One turn moves each row of this set onto another row. After a few examples, where does it send each row asked below?
zus: [ 15   2 -15  -8   2  47   1  15  44   5 -11  18   5 -37 -16 -13  -7  -4
   7  -5  19 -15  27  24 -10  23  12   7 -15   6   9  16  40 -27]
ruzes: [ 12   3 -14  -7  -8  51 -11  11  41  11 -15  16  10 -33 -17 -13  -9   4
   8  -4  21 -11  29  25  -7  19  16   4 -14   2  15   9  37 -25]
nif: [ -3  34 -16  -1  42  32   0  14  12   5 -31  11   5  -4   2  -1  -1  11
 -20   0  40 -22   0  13   9 -17  15 -12  -9  13  18  12  22  -7]
lemi: [-38   3  18 -10 -23  10 -11  14  15 -17   6  24   0  -9   3 -25 -34  -4
   2   2  -7  21  37  21 -12 -16  14  -6 -21  14  -5   9  24  -3]
Fuv: [-15  -6  22   4  -2  31  -1  -7   4   1 -37   3 -16  24  26   1 -14 -28
  -7  -1  10  13  -5  -9   0   1  16   3  24   0 -10  -6  20 -12]
pafe: [-15  -9  14  25 -14  63 -11  31  10  30   2 -12 -26 -23  -6  -5   6  -7
   4  10   7   1  -1   4  -7 -12  17   8   2  -7   7   3  37 -13]
rol: [-34 -11 -11  -7  22 -11  -6  -8  -2 -12  -4  25  11  -7 -11   3  -3  33
 -31   8   5 -12  33  20  -9 -14   5   5  -8  36 -21  -4  23   1]
pafo: [-29 -43 -18 -18  28  16  -9  -9  22  -5  -7  23   3 -53  -3  -5  -3  26
   4  -1   1   0  30 -10  -9   7  31 -10 -13   7 -23  17  28 -14]
vinar: [-37  -8 -13   2  19  -5  -7  -2  -8 -11   2  26   5  -6  -9   8   3  37
 -28  10  11  -4  30  18 -18 -19   1  10  -7  40 -20  -5  24  -4]
ligez: [-31 -42 -20 -10  31  17  -7  -2  22  -2  -8  26   2 -55  -6   0  -4  18
   6   0  -2   2  34  -7 -11   7  29 -14 -11   5 -23  22  26 -15]
Vozik: [-27  13  30  35   7  11  -4  35  -2  -7   4 -10  -4  -7 -16   1   3  -8
 -19  15  25  19  -3   6  -7 -22  22   3 -30  14   5  28  32  -8]
miv: [-25 -15  13  15  22   4  17  11  18  -4  -1  10  11 -29  -2 -17   2  40
 -14  13   8   1  22   2  -9   9   0   8 -22 -31 -14 -18  32 -38]
nusis: [-27  -6 -17   0  31  48  -2 -18   6  -1  -5  12   3 -21  17 -15   3  45
   1  27  37   0   5  -4  -3   5  14  29 -13 -17  -9   7  24   4]
bubig: [-29 -41   9  18  -4  58   2  -9  21  17  -2  17  -1 -25  -6 -15 -23  12
  -5  -6 -15  20  22 -16 -25  -6  25  -8 -15 -13  -8 -13  14 -23]
situ: [-29 -38  10  19  -2  57   3  -5  16  21  -1  17  -6 -28 -10 -11 -24   6
  -4  -7 -21  22  28 -18 -24  -7  22 -11 -12 -10  -5 -11  11 -17]
vuto: [  5  11 -15  -7  50  23  12  -6  16  -4  -5   2  -5 -43   7   1  -9  13
 -33  15  19  -1  26 -26   0  20  26 -12   8   9 -16  30  14   7]
zer: [-15  -7  15  25 -19  62 -10  31  14  28   6 -11 -22 -22  -1  -7   3   0
  -1   8   8   3  -4   8  -9 -11  15   4   3 -10  10  -2  41 -19]
Pel: [  8 -24 -10  14   7  36  10 -46  22   5 -11   4  12   1  -9  -5  -6  -6
 -26   4   5   3  33  -5  -8  27  14   4   0   8 -27 -22  13 -12]
tem: [-15   0  24  16  29  15  19   3   0 -18  -4  10  -4   4  12  30  -9  -5
 -46  15  24   4  -3   0 -25  10  17   9   8  26 -12  39  16   4]
rosu: [-42 -15   2  -4  -7  33 -18   2  19  -8  -9  -2  10   2   6  11  -5 -13
 -23 -11  12   3   9   1  20  -8  18  -2 -11  33   0  59  20  12]
Nos: [ -7  -5  24   2 -25  27   2  34  32  13 -14  -3  -5 -22  -4  -5   3 -10
 -44  -5  10  -2  21   8  10   9  -1 -34   5  17   7  25  14  -6]
mekap: [  7 -19 -10  22  15  36  15 -39  21  -2  -5   1   4   3 -11 -10   0  -6
 -31   5  10  12  33  -6 -11  30  10   6   2   9 -28 -22  15 -10]
bukuz: [-26  11  32  34   4  10  -4  35   3  -7   8 -10  -4  -2  -9  -4   6  -7
 -23  12  27  19  -4  12  -4 -21  19  -3 -25  16   5  28  37  -8]
dobu: [-38   2  21  -1 -24  10 -17  16  12 -15   3  21   5   3   3 -24 -29   2
   3   0  -3  21  38  27  -8 -17  16   3 -18   8  -1   7  32  -4]
sitor: [-21  -5  12 -11   4  37  10 -21  -9   1 -23  15  11 -12  17  14  -8  22
 -22 -12  26  15  10 -39   3  -4  21  31 -15  22   9  23  14   4]
lunu: [-15   3  23  19  31  16  17   3  -3 -19  -3   9  -5  -3   7  32 -11  -3
 -39  20  19   6  -2  -2 -28  10  15  13  12  22 -16  38  14   6]
palob: [ -6  33 -19   2  41  37  -6  15  13  12 -30   7   5  -3  -1  -3  -4  12
 -14  -2  38 -16  -3   1   7 -26  15 -10 -10  14  18  15  23 -18]
sinov: [  2  10 -16 -16  47  26  12 -11  17  -6  -2   2  -3 -39  12   2 -10  16
 -37  11  21  -5  22 -23   0  21  27 -11   5  14 -12  30  14  10]
Sef: [-11   2  25  12   0  30   7  -7   2  -2 -33   6  -9  31  30   4  -9 -27
 -11  -1  16  10   2  -2   1  -1  19   6  20  -4  -6  -8  22 -10]
nevar: [-18 -18  19  30  -2  33  18   2  40   3  15   6   9 -11   5  -4   1  -1
 -14  12   2 -12  14  30 -24   6 -10 -33   4 -18 -18   6  11 -22]

situ turns into pafe
rol turns into Pel
Fuv turns into palob
Where do these go?
rosu turns into sitor
bubig turns into zer

One turn moves each row of this set onto another row. After a few examples, where does it send each row asked below?
belu: [-20  -1  24  -4 -13   6  23 -42  25   7  -9  19 -11  34  -7 -10  -9 -23
  12  26  15 -33  19   2 -15  26  13 -36  34  27 -14  15 -11  14]
Bufim: [ -4 -10 -19 -12  17  10   1 -17  26 -28 -13  -5 -21   6 -29 -33  27  16
  -2   9  -3 -31   8 -32   7   7  18 -62  34 -12 -15  34  -7  12]
kesu: [ -2  -8  21 -22  -3  29  16 -18  15 -42 -40 -11  -9  42 -31 -14  -2  19
  47  35  10  -3  31   8  -8  26  31 -16  29 -52 -11  20  -6  36]
vela: [-17 -32  -8 -36  19  41  11 -42  16 -30 -12  -3   6  27 -17 -12  -1  36
  -9  22   0 -43  10   5  -2  49  37 -34  25  11  -4  32  -8 -15]
nisib: [  8  -6  27 -24   3  29  10 -14  23 -36 -30 -12 -20  47 -19 -22 -17  28
  43  22  12 -13  32  17 -14  31  30 -27  29 -52 -13  19  -8  29]
mezi: [-26  10   4 -21 -11  50  36 -27 -23 -32   2   8 -14  26 -12 -24 -41   3
  22  18  19  -8  28  19  -2  -1  32  -1  40   7 -21  18 -16  -7]
mero: [  2 -11  32 -22   8  34   8  -7  14 -41 -39 -10 -15  50 -23 -19 -11  18
  40  27  -1  -2  25  13 -17  21  26 -26  20 -49 -10  32   0  41]
Gebi: [-17   8  32 -18  26   5   0  19  -3 -16  -8  -2 -16  11 -15 -25  -5   7
  19  24 -23 -14  16  16  -2 -33  28 -32  29  16 -21  29 -11  25]
ves: [-10  -1   0 -19  19  -1  21 -43  42 -16 -19 -20 -30  32  -1 -30  -4  14
  -9  17  -5 -43  23  13   0  20  15 -56  42   1 -23  -1  -4   9]
Lonaz: [  3  -4   3 -17  -5  56  12   0 -27 -28   5   3 -10  15 -19 -27 -38  21
  19  16  14  -7   2   4  -3 -16  38 -22  26   9 -18  50  -7  -1]
kubem: [-29  -4 -10 -20   9   0  43 -40  19 -27 -39 -17  -4   9 -28  -6  23  -3
 -11  25   3 -16  30  -7  16  26  18 -27  42  -4 -21  22   1  13]
laki: [-23  14  27   5 -16   0  24 -52  13  -5 -14  24 -10  20 -14 -13  -6 -13
   5  25  18 -11  13   3  -3  33  16 -32  40  16 -21  29  -8  -4]
Dife: [ -3 -36  -1 -10 -14  42 -11  -8   5 -36 -27 -22 -16  28 -11 -31  -1  10
  28  37 -25   0  22   6 -22  10  29 -49  14  14 -17  -7 -28  43]
rava: [ -4 -26   4 -11  -7  40   3 -12 -10 -45 -31 -11 -17  -1 -14 -27 -10  24
   9  -6  -3  30  29   3  -8  42  30 -40  18 -10 -26  25 -29   0]
rig: [-20 -13  13 -18  35   5  12  -3 -10 -17   4  10  -3   5 -18 -11   4  18
  37 -18  -3  -1  11  -3   7 -20  19 -26  30  -1 -11  25 -22   0]
Tapav: [ -9 -15   3 -22  -2  62  10 -16 -17 -31   1   5 -13  32 -12 -30 -36  -1
  35  21  -1  -8   7  -5  -7 -39  31 -15  28  12 -13  26 -15  10]
Fimur: [-12   1  -2 -17 -15  45  31 -17 -21 -18  10  -3  -5  39 -13 -18 -36  15
  27  36  18 -28  11  29  -8  -3  34 -15  33  23 -15  11  -6  13]
lov: [-20 -34   0 -43  20  54  -4 -21  27 -32 -17  -2  -7  34 -15 -25   0  10
  -8  40 -22 -53  21  -8 -12  21  37 -37  21  19  -5  32 -11  10]
Vom: [-27 -16   1 -25  20  43  -4 -56   7 -53 -25   8  -3  20 -22 -29   5  29
 -10  28 -20 -12   3  -5   7  26  37 -30  30  -2 -12  42 -10 -25]
zutom: [  3 -25  -2 -11 -19  31   9   3  -4 -27 -21 -25  -8  13 -15 -18  -7  32
  10  24   4  -6  27  24 -18  55  34 -49  15  13 -22   9 -20  26]
zaraf: [-39  -7   6 -35  11  46   1 -51  22 -50 -31   2 -13  30 -17 -34   1   4
 -11  56 -28 -33  29   1   0  18  39 -22  36  10 -16  20 -15  -4]
zuv: [-25 -21   4 -11 -13  38   8 -40   1 -50 -36 -12 -22  22  -7 -33  -7   3
  26  17 -17  24  41   9 -11  23  24 -28  28  -4 -25 -16 -38  13]
Gepa: [-13   3  20 -34  20  -1  25  10  10  -1   2  -8 -13   2  -9  -9 -16  15
  24   4  11 -32  41  22   4   1  32 -20  39  12 -23  10 -24   4]
Fale: [ 15 -20  23  -2  -6  15  -4 -32  23   3 -14  14  -7  10 -14 -13  -8  -4
  16  16  11 -13 -10 -27  -4   1  24 -49  25  18 -15  52 -10   1]
pemur: [-11 -24  14 -21  35  16  15 -32  28 -28 -46 -20 -20  25  -7 -22   1  -8
 -15   9 -30  -5  10 -11   1  -9  10 -48  25   0 -20  40   9  19]
zolu: [  1  -7  18 -18   4  33   3 -10  13 -44 -26   0 -17  43 -30 -25  -1  26
  48  18  10  -7  25   0 -13  25  26 -29  26 -59  -7  26 -10  32]
Mugeb: [  1 -11  33  -7  -7  21  -5 -35  28  -7 -26  18 -19  10 -12 -24 -11 -26
  13  25  -3  -6   7 -33  -4 -13  24 -39  30  15 -21  48 -16   3]
dar: [-25   9  19 -17  15 -11  23 -28  -4 -18 -14  -8   0  10 -17  -8  -1  16
  37  29  -7  -2  16  25  16 -24  30 -10  45  10 -23  -1 -17   4]

mezi turns into Tapav
belu turns into Fale
Where do these go?
mero turns into nisib
lov turns into vela
ves turns into Bufim
Gepa turns into rig
zuv turns into Dife

One turn moves each row of this set onto another row. After a few examples, where does it send each row asked below?
rabam: [-11  -8 -17  21  19 -13   9 -14  22 -16  24  12 -20  -7  -8  -4   8  19
  16 -18   7]
tinak: [-26   4  -1   7   7 -19  -7  16 -26   2 -20 -22  11  -1 -11  15   5  24
  -4  40  -2]
deve: [ 11   1 -25  25  -5  -1   8 -29 -19   3  -7   7   8  31   7   3   2  -7
  22  36  11]
Todir: [-15  -1   3  14  11 -26 -10  22 -34   0  -6 -15   1  -2 -10  12  11  28
  -7  35  -5]
rago: [-17   1   6  12   4 -22   0  20 -32  -3 -18 -22   5   2 -10   2  14  11
  -4  39  -7]
mot: [  6   2  -5 -41 -22   0 -14 -13 -15   9 -12 -11  23   8   3   1  -2  -2
  -1  14   4]
Goke: [ 21 -14 -36  31   3  -2   9 -23 -22   0  -3  12   5  23  13   8  16  -6
  18  27   5]
Zuno: [ 19 -21 -19  32   3  -7   4 -18 -28   5   2   5  13  28  14   9  18  -9
   9  33  14]
vuzud: [ -4   4  18  15   8  26  11   2  11 -10  29  -3  20  -1 -28  25   5   7
   9 -19  -6]
Met: [ 10  -5 -31  36   7  10   2 -20 -31   2  -5   7  15  24  12  -2   8  -9
   7  34   6]
tanam: [ -2  10 -22 -37 -29  -3 -18 -13 -24   5   0  -2  16   0   1   6  -3  -8
   1  11   3]
zamo: [-19  -5  -2  16   8 -21  -8  19 -25   7 -14 -18  -1 -11 -11   6   9  31
   0  33 -10]
Nur: [  6   0 -28  -9  20  21  12 -15  30 -17   3  13  -8   3 -15  21   1  17
   9 -13   1]
febez: [  1  16 -17 -30 -30 -14 -18 -11 -21   2  -3  -3  20  -5   0   6  -5 -14
  -2   8   2]
tanu: [ -2   4   3  27   4  14   7   3   3   1   6   2  12   0 -23  35  16  15
 -13 -40  16]
rivi: [ -6   4   4  28   3  14   9  -3   1  -3   1   6   7   7 -25  37  18   8
 -13 -38  10]
mure: [ -9   1  -1  26  10   6  20   6  -1 -19  18   3  21   7 -27   4  10   4
  12 -41  16]
mib: [ -4 -19  -9  -2  14   7  -8  10  19   3   5  -2  -2 -12   7  11   8  44
 -16 -21  14]
rupo: [ 15 -17 -24  27   1   6   3 -26 -21  -5  -7  20   9  21  14  14  11 -12
  25  27  14]
turu: [  2 -16 -10  -4  20   7  -5  16  19  -7   1  -6  -3  -7   2   8  10  36
 -15 -29  17]
mulav: [  1 -10 -29 -18  20  27  15 -14  27 -18   4  12  -2   6 -10  13   4  20
   9  -7  -2]
dem: [ 19  -6 -22  29  -9   8   0 -14 -29   3   6   9   4  24  13   9  15 -17
  10  37   8]
Gogub: [-13   3  -2  23   6  12  13   7  -3 -23  17   0  25  12 -18   3   9   2
  10 -42  17]
tep: [ -4 -16  -8   5  14   9 -10   7  18  -5  12  -3 -12 -10  12  10  19  36
 -12 -24  16]
zuna: [ 21  -7 -31  27   3  -7   3 -22 -30  -5   8  18   5  28   8  14  14  -9
  13  29   9]
Takuv: [ 16 -14 -22  25  -3  -2   7 -22 -29   3   5   6   3  28  11   7  18 -14
  14  37   6]
gos: [  5   8 -21 -45 -18  -7 -20  -7 -24  -7   4   0  23   0  -3   9  -3  -3
   0   6   1]
Pige: [ -3   2   4  33   2  14  -2  -1   0   3   8   8   7   6 -23  39  16  10
 -19 -33  13]
goreg: [  9   5 -15 -29 -17  -3 -20 -21 -20   9   2  -3  31  -7   3  -3  -7 -12
  -5   9  -5]
Vegod: [ -1 -17 -12  28  24  -6   8   0  19  -7  26  15 -17  -4 -13  -6   2  24
  15 -15   9]
der: [-20  -5  10  18  -4 -20 -11  13 -31  17 -15 -13  -4   5 -10  -6   5  23
  -2  35   4]
voden: [ -7 -19 -19  27  23 -17  14 -11  19  -7  18  16 -14  -2 -10  -6   3  26
  15 -13   7]
Taf: [ -3  -4 -22 -15  22  25  11 -12  28 -25   5   3 -10   3  -7  16  16  19
   7  -9  -2]
doba: [ -3  -3  -9 -41 -21  -2 -22 -10 -16  -2  -8   1  25 -12   3   8  -6  -3
   9   2   6]
talep: [-14   7  -7  22   8   0  11   1  -3 -25  14   3  25  13 -24   2   5  -1
   8 -42  17]
pipav: [-23  -1   0  12   9 -19  -9   8 -34  10 -21 -14   4  -6 -19  -3   7  15
 -13  31 -13]
vub: [  6   0 -25 -44 -23  -1 -17  -9 -17   2  -1  -1  22  -7   1   0  -1  -2
   6   2  -4]
gomu: [-24 -12  12  21  10 -22  -8  15 -26   1 -21 -10   1  -9  -8  10   8  24
   6  33   0]
sukub: [ -1   5   8  10  10  34  15   4   9 -11  25   0  19   1 -32  27   9   9
  10 -20  -1]
poz: [-20   2   2  12   3 -27  -4  15 -31   3 -14 -26   5  -1  -4   6   9  21
  -4  37  -2]
Pemav: [ -4   1  16   9  15  31   9   8   8 -16  27  -6  24   5 -30  23   9   7
   6 -11  -7]
zakuv: [ -3   2 -22 -36 -27  -6 -18 -16 -23   5   7   8  19   1  -9   3  -5 -13
   8  10   2]

Goke turns into zamo
Takuv turns into poz
Where do these go?
Pige turns into Pemav
mulav turns into voden
mot turns into deve
gomu turns into doba
Met turns into pipav
gos turns into zuna
vuzud turns into Gogub
Zuno turns into tinak
Vegod turns into turu
rago turns into febez
sukub turns into mure
tep turns into Taf

